Some points:
[ 63   2 -15 -17  31   4 -19 -23  69  16 -26  16  50 -48  32 -27 -29 -21
 -28  53 -29   6 -60  -8   3  10   8 -15  10 -22   6 -71 -10  47  27 -16]
[-127   25  -38   79 -116  -14    9  -52 -119  -20    4   42  -87   89
  -92   31   33   38   17 -127   55  -25  124  -38  -38   49   22   31
   34   34  -64  127   16  -69  -29    5]
[ 73  -8   1 -26  44   7 -12   9  68  10  -5 -15  54 -44  46 -26 -23 -27
 -14  63 -22  10 -58  14  13  -7   0 -22   2 -22  25 -86  -9  29  17  -4]
[-10 -12  30 -16  -8 -36   2  17   4  -6  14 -20  -4  -7  15  10   7 -18
   5 -16   4   5  13  19  13 -22 -29   3   6  21  21   8 -17  -3 -22  22]
[ 22   1 -20   6   6  10   0 -11  15   9 -16   5  25  -1   9 -20 -12   9
 -18  15 -13   5 -20 -12  -8   5  20   3   6 -12  -4 -24   4  14  17 -12]
[  8  -7   5 -12   4 -13  -3   2  14   4   3  -4   7 -11  10   3  -1  -8
  -3   1  -4   4  -1  10   2  -4  -5   2   4   4   4  -7  -5   3  -5  16]
[ 20 -16  56 -42  21 -81   2  38  62 -34 -18 -51  24  -3  76  -3   5 -22
  15  19 -31  18 -10  84  32 -30 -53  26  15  37  73 -40 -28  11 -40  73]
[  68  -44   75  -72  100  -25   25   91   47   -9   35  -86   28  -37
   67    5   12  -12   22   87  -30   27  -57   76   48  -78  -58    1
  -54    2   79 -127  -13   11  -20   41]
[  6   5 -25  19   3  40 -10 -13 -10  13  -3  15   5  -3 -22  -8  -6   8
 -18  -4   2  -7  -5 -28 -19   6  32  -9   1 -19 -24 -11   8   3  22 -30]
[ 30  12 -67  31  16  69 -17 -33   8  25 -25  33  32 -10 -18 -31 -22  23
 -26  39 -20  -4 -44 -46 -21  29  63 -19   6 -46 -39 -36  21  23  52 -55]
[-72 -23  49   3 -11 -32  43  56 -74 -37  43 -49 -66  56 -19  45  47  25
  43 -55  30   1  69  41   9 -33 -28  33 -20  35  15  53   6 -61 -57  41]
[ -2  -4  -4   2   0   5   0   0  -5   9   3   0  -4  -5  -9   2  -2  -3
  -6  -3   2  -3   4 -10  -4  -3   7   0  -7   0  -8  -3  -4  -2   1  -7]
[ 24  -3   0  -7  11   2   2   2  21  -1  -5  -7  15  -7  12  -2  -9 -10
   0  14  -9   2 -22   4   3   2   4  -3  -2  -3   8 -24  -1  12   1  -3]
[  1  12 -56  30 -15  75  -8 -34 -39  31   9  47  -4  -4 -61  -5 -14  15
 -19  -5  12 -15  -6 -83 -23  20  47 -24 -11 -41 -63  20  25   3  37 -63]
[  0  15 -55  27 -17  63  -5 -28 -35  31  14  38  -6  -6 -58  -4 -17  14
 -20 -12   9 -15  -5 -64 -26  20  40 -18  -7 -36 -55  16  28   6  27 -52]
[  6  -5  12  -8   9 -11  -4   3  12  -4  -3  -6  12  -2  11  -3  -1  -5
  -4   3  -2  -1  -6  13   4  -3 -11   5   4   0  15 -15  -3  10   1  14]
[ 65   6 -18 -10  19  11 -21 -23  71  16 -25  14  49 -43  27 -27 -28 -19
 -31  47 -23  -5 -54  -3  -3   6  14 -19  18 -21   3 -51  -2  39  30 -19]
[-11   4 -14  10 -28   0  -8 -11  -5  -2  -7  18  -4   5  -6  -9  -4   0
  -4 -19  -1  -4  11 -12  -5  17   2   4  14   0 -11  26   3   0   3   0]
[-94   6   9  23 -59 -17  20  -3 -88 -22  24   6 -66  58 -48  27  37  28
  26 -83  29  -6  84   2 -14   3  -3  25  15  38 -22 113  15 -59 -25  22]
[-46  -8   6  12 -45   2   7 -20 -22 -15  -5  28 -47  26 -42  12  23  12
 -10 -26  -5 -23  45   5 -18  25   5  21   2  31 -37  54  23 -23 -33  17]
[-100    2    4   33  -54  -16   25    1  -95  -23   20   -5  -64   65
  -55   34   36   30   33  -85   42   -8   86    4  -16    0   -4   28
   10   36  -26  113   11  -54  -38   21]
[ 64  17 -44   3  13  22 -28 -50  74  27 -40  41  61 -49  23 -43 -46 -29
 -44  48 -29  -5 -64 -31  -4  31  25 -26  19 -25 -16 -48  -6  48  45 -35]
[  -3   39  127   42   43 -127   91   80  -69  -25   10  -99  -84  -18
   37  102   29   -2   58   47    6   36   36   10   76  -47  -73  -24
 -118  -14  110   37  -33  -74  -24   -3]
[  4  -8  15 -12  20  -6   8  23   7  -4   8 -17   5  -1  14   2   1   3
  -1  14  -1   7 -10  17  12 -14 -14   1 -10   2  17 -16   2   5  -8  16]
[ 15 -23  33 -22  30 -16  13  43  10 -12  16 -39   2 -11  26   6  13  -2
  15  18  -6  10  -9  38  13 -35 -24   1 -17   6  29 -48  -3  -1 -14  22]
[-3 -6  4 -2  3  0 -3 -1 -2  9  4  6  7 -4 -4 -3  2 -4 -7  0  5  1  0 -3
 -1  0  3 -4  0 -4 -5 -1  0  1  0 -3]
[ 10  -3   4 -10   7  -5  -4  -3  23  -6  -8  -6   9  -4  16  -8  -2   0
  -1   9  -6   7 -13   9  -5  -4   1   4   8   0  10 -16  -7   3  -1   8]
[ 11  -2  -5  -5   1   0  -7  -9  11   1 -13   8  12  -9   1  -6  -8  -2
  -8   2  -3  -7  -8  -2  -2  13   0  -5  11  -4   1  -3  -3  10   9  -8]
[ 24  -7  -2  -9  18 -15  -5   0  35 -11 -23 -13  20  -7  38 -15  -9   5
  -2  34 -22   8 -22  18   3  -4   3   9   8  -1  15 -45  -6  16   7   2]
[ 14  -8  11 -18   9 -26   3   3  30 -14  -7 -21  10   2  41 -10  -2 -14
  -1  18 -15   5 -15  33   6  -7 -18   6   2   8  23 -26 -11   2 -12  15]
[ -2   9 -23   9 -13   2 -11 -32   6   2 -15  17  13  -2  -6 -13  -1   3
 -18  -7  -2 -11   4 -24 -12  23  16  -4  19   3 -12  16  -2   5  15 -12]
[ 20  -3  20 -13  32  -3  -5   5  45   5   4 -22  26 -23  43   8  -4   8
   7  39 -20   4 -31   0   7 -19  -4 -27  12  -8  23 -33   9  19  11   4]
[ 19  53  -8  -7  11  40 -61 -28  77  20 -28  44  39 -24  47  -6 -17  -2
  26  42  -5 -13 -48 -18  -2  12  19 -37  31  -8 -10 -17  -2  44  43 -18]
[ -8  27 -54  36 -52  18 -27 -70  10  13 -35  67  14  -1 -29 -17 -25  -9
 -28 -29  -1 -18   7 -44 -26  44  36  -6  43  -5 -49  48   8  11  28 -26]
[ 19   7 -48  26   7  59  -9 -27 -12  26 -11  26   4  -5 -31 -21 -18  21
 -19  17   0  -2 -21 -53 -19  21  42 -14  -3 -31 -38 -12  21  12  31 -47]
[-47  21 -38  38 -61   3 -13 -50 -29   4 -15  40 -23  31 -43  -5   6  15
  -8 -59  17 -15  41 -38 -23  37  16   6  28   2 -40  86   8 -16  -2 -14]
[ -22   76 -104   16  -76   75  -81  -74  -26   11  -46  127  -13   38
  -80  -52  -19  -35   -2  -65   46   -7    6  -18  -18  121   48   28
   -1   20  -55   60  -15   34   39  -32]
[ 20 -46  78 -55  65 -31  35 100  -6 -20  46 -81  -7  -5  47  29  29   0
  40  41  -7  24  -9  76  39 -73 -54  14 -40  16  64 -77  -7 -10 -41  52]
[-24 -15  19  -4   7 -15  17  22 -19 -10  15 -20 -20  23   5  14  10   7
  10 -17   6   3  26  14   4 -16 -10  10  -5  10   9   2  -1 -15 -23  18]
[-34  -8  13   4  -8 -13  23  12 -30 -11  15 -17 -25  29 -16  18  16  12
  12 -33  11   0  37  12  -3 -11 -11  11  -2   7  -3  31   2 -24 -24   9]
[ -32  -33  107  -61  -10 -114   18   60   19  -40   35  -61  -20   -1
   52   36   26  -53   37  -46   19   13   51   99   39  -52  -95   23
   -3   67   73   28  -49  -14  -78   89]
[-28 -21  78 -47 -11 -78  17  43  11 -33  23 -43  -9  -2  42  23  22 -36
  20 -28   2   3  32  70  34 -34 -71  16  -1  46  54  11 -35 -12 -56  73]
[-58  18 -22  38 -60   4   3 -36 -53  -4  -1  30 -37  37 -51  11  10  16
   4 -72  27 -10  58 -27 -19  19  11  15  18   9 -31  92   8 -26 -10  -1]
[10  2 -6 -2  0 -3 -5 -3  7  2 -7  6  8 -3  3 -7 -5 -7 -1  7 -3  4 -5  1
 -6  4 -3  3  5 -7  2 -4 -6  7  4 -1]
[  0  -1  -5   5  -4  21   0  -4  -7   9   7  10  -2  -7 -18  -1  -3   1
  -9  -2   4  -1   0 -16  -9   5   5 -11   1  -5 -16   7   5  -2   7 -10]
[ 20  -3 -28   7   9  25  -4 -16  11   6 -13   2  15  -4  -6 -14  -9   5
  -8  18 -14   1 -21 -18 -13  16  25  -5   1 -11 -10 -22   2  17  24 -22]
[ 31 -29  46 -38  54 -16  15  60  16 -11  16 -59  10 -13  44   9  15  -1
  20  35  -5  16 -24  47  29 -49 -32   7 -25   6  44 -68 -11   2 -22  25]
[ 27  11 -73  35   0  82 -13 -37 -17  33 -15  48  15  -4 -46 -22 -30  27
 -30  20   0 -12 -32 -78 -35  26  61 -22   2 -45 -60 -12  24   8  49 -66]
[  1 -19  49 -35  10 -63   9  27  35 -22   3 -37   5  -2  48   5  13 -23
  14   1 -10   8   6  59  21 -23 -43  15   5  27  50  -9 -23  -3 -39  57]
[  69   45 -127   79   22  127  -36  -90  -10   69  -49   94   47  -10
  -83  -68  -53   74  -60   69  -20  -13  -89 -127  -62   80  127  -43
   12 -108 -113  -50   73   36  127 -127]
[-60 -12  34 -12 -37 -17  14  17 -67   8  65  -2 -44  -1 -48  37  16 -31
  13 -66  40 -14  70  -7   6 -24 -32  -6 -28  27 -13  71  -8 -27 -33  13]
[ 54 -28  34 -45  63  -6   4  48  45   1  13 -43  40 -36  61  -9 -10 -17
   2  69 -23  17 -57  35  32 -31 -30  -4 -22 -10  44 -94  -8  25   2  17]
[-24 -10  20  -8  -4 -12  14  20 -27 -12  16 -13 -27  18  -4  16  22  14
  11 -15  14   1  17  19   6 -16 -14  16   1  17   7  17   9 -24 -21  18]
There is one direction along which these points spread out most. Take the direction at right angles to it along which they spread out most. Go by this last direction. How far along it is each point below, from 0 to 99? The average is 50, and the first point in the table lies past the average. One standard deviation of the points above along it is 16.
[  -3   39  127   42   43 -127   91   80  -69  -25   10  -99  -84  -18
   37  102   29   -2   58   47    6   36   36   10   76  -47  -73  -24
 -118  -14  110   37  -33  -74  -24   -3] 40
[ 14  -8  11 -18   9 -26   3   3  30 -14  -7 -21  10   2  41 -10  -2 -14
  -1  18 -15   5 -15  33   6  -7 -18   6   2   8  23 -26 -11   2 -12  15] 56
[-24 -15  19  -4   7 -15  17  22 -19 -10  15 -20 -20  23   5  14  10   7
  10 -17   6   3  26  14   4 -16 -10  10  -5  10   9   2  -1 -15 -23  18] 43
[ 22   1 -20   6   6  10   0 -11  15   9 -16   5  25  -1   9 -20 -12   9
 -18  15 -13   5 -20 -12  -8   5  20   3   6 -12  -4 -24   4  14  17 -12] 58
[  6  -5  12  -8   9 -11  -4   3  12  -4  -3  -6  12  -2  11  -3  -1  -5
  -4   3  -2  -1  -6  13   4  -3 -11   5   4   0  15 -15  -3  10   1  14] 53
[-24 -10  20  -8  -4 -12  14  20 -27 -12  16 -13 -27  18  -4  16  22  14
  11 -15  14   1  17  19   6 -16 -14  16   1  17   7  17   9 -24 -21  18] 41
[-34  -8  13   4  -8 -13  23  12 -30 -11  15 -17 -25  29 -16  18  16  12
  12 -33  11   0  37  12  -3 -11 -11  11  -2   7  -3  31   2 -24 -24   9] 37
[  68  -44   75  -72  100  -25   25   91   47   -9   35  -86   28  -37
   67    5   12  -12   22   87  -30   27  -57   76   48  -78  -58    1
  -54    2   79 -127  -13   11  -20   41] 76
[ 27  11 -73  35   0  82 -13 -37 -17  33 -15  48  15  -4 -46 -22 -30  27
 -30  20   0 -12 -32 -78 -35  26  61 -22   2 -45 -60 -12  24   8  49 -66] 57
[ -2   9 -23   9 -13   2 -11 -32   6   2 -15  17  13  -2  -6 -13  -1   3
 -18  -7  -2 -11   4 -24 -12  23  16  -4  19   3 -12  16  -2   5  15 -12] 49
[ -8  27 -54  36 -52  18 -27 -70  10  13 -35  67  14  -1 -29 -17 -25  -9
 -28 -29  -1 -18   7 -44 -26  44  36  -6  43  -5 -49  48   8  11  28 -26] 45
[-72 -23  49   3 -11 -32  43  56 -74 -37  43 -49 -66  56 -19  45  47  25
  43 -55  30   1  69  41   9 -33 -28  33 -20  35  15  53   6 -61 -57  41] 23
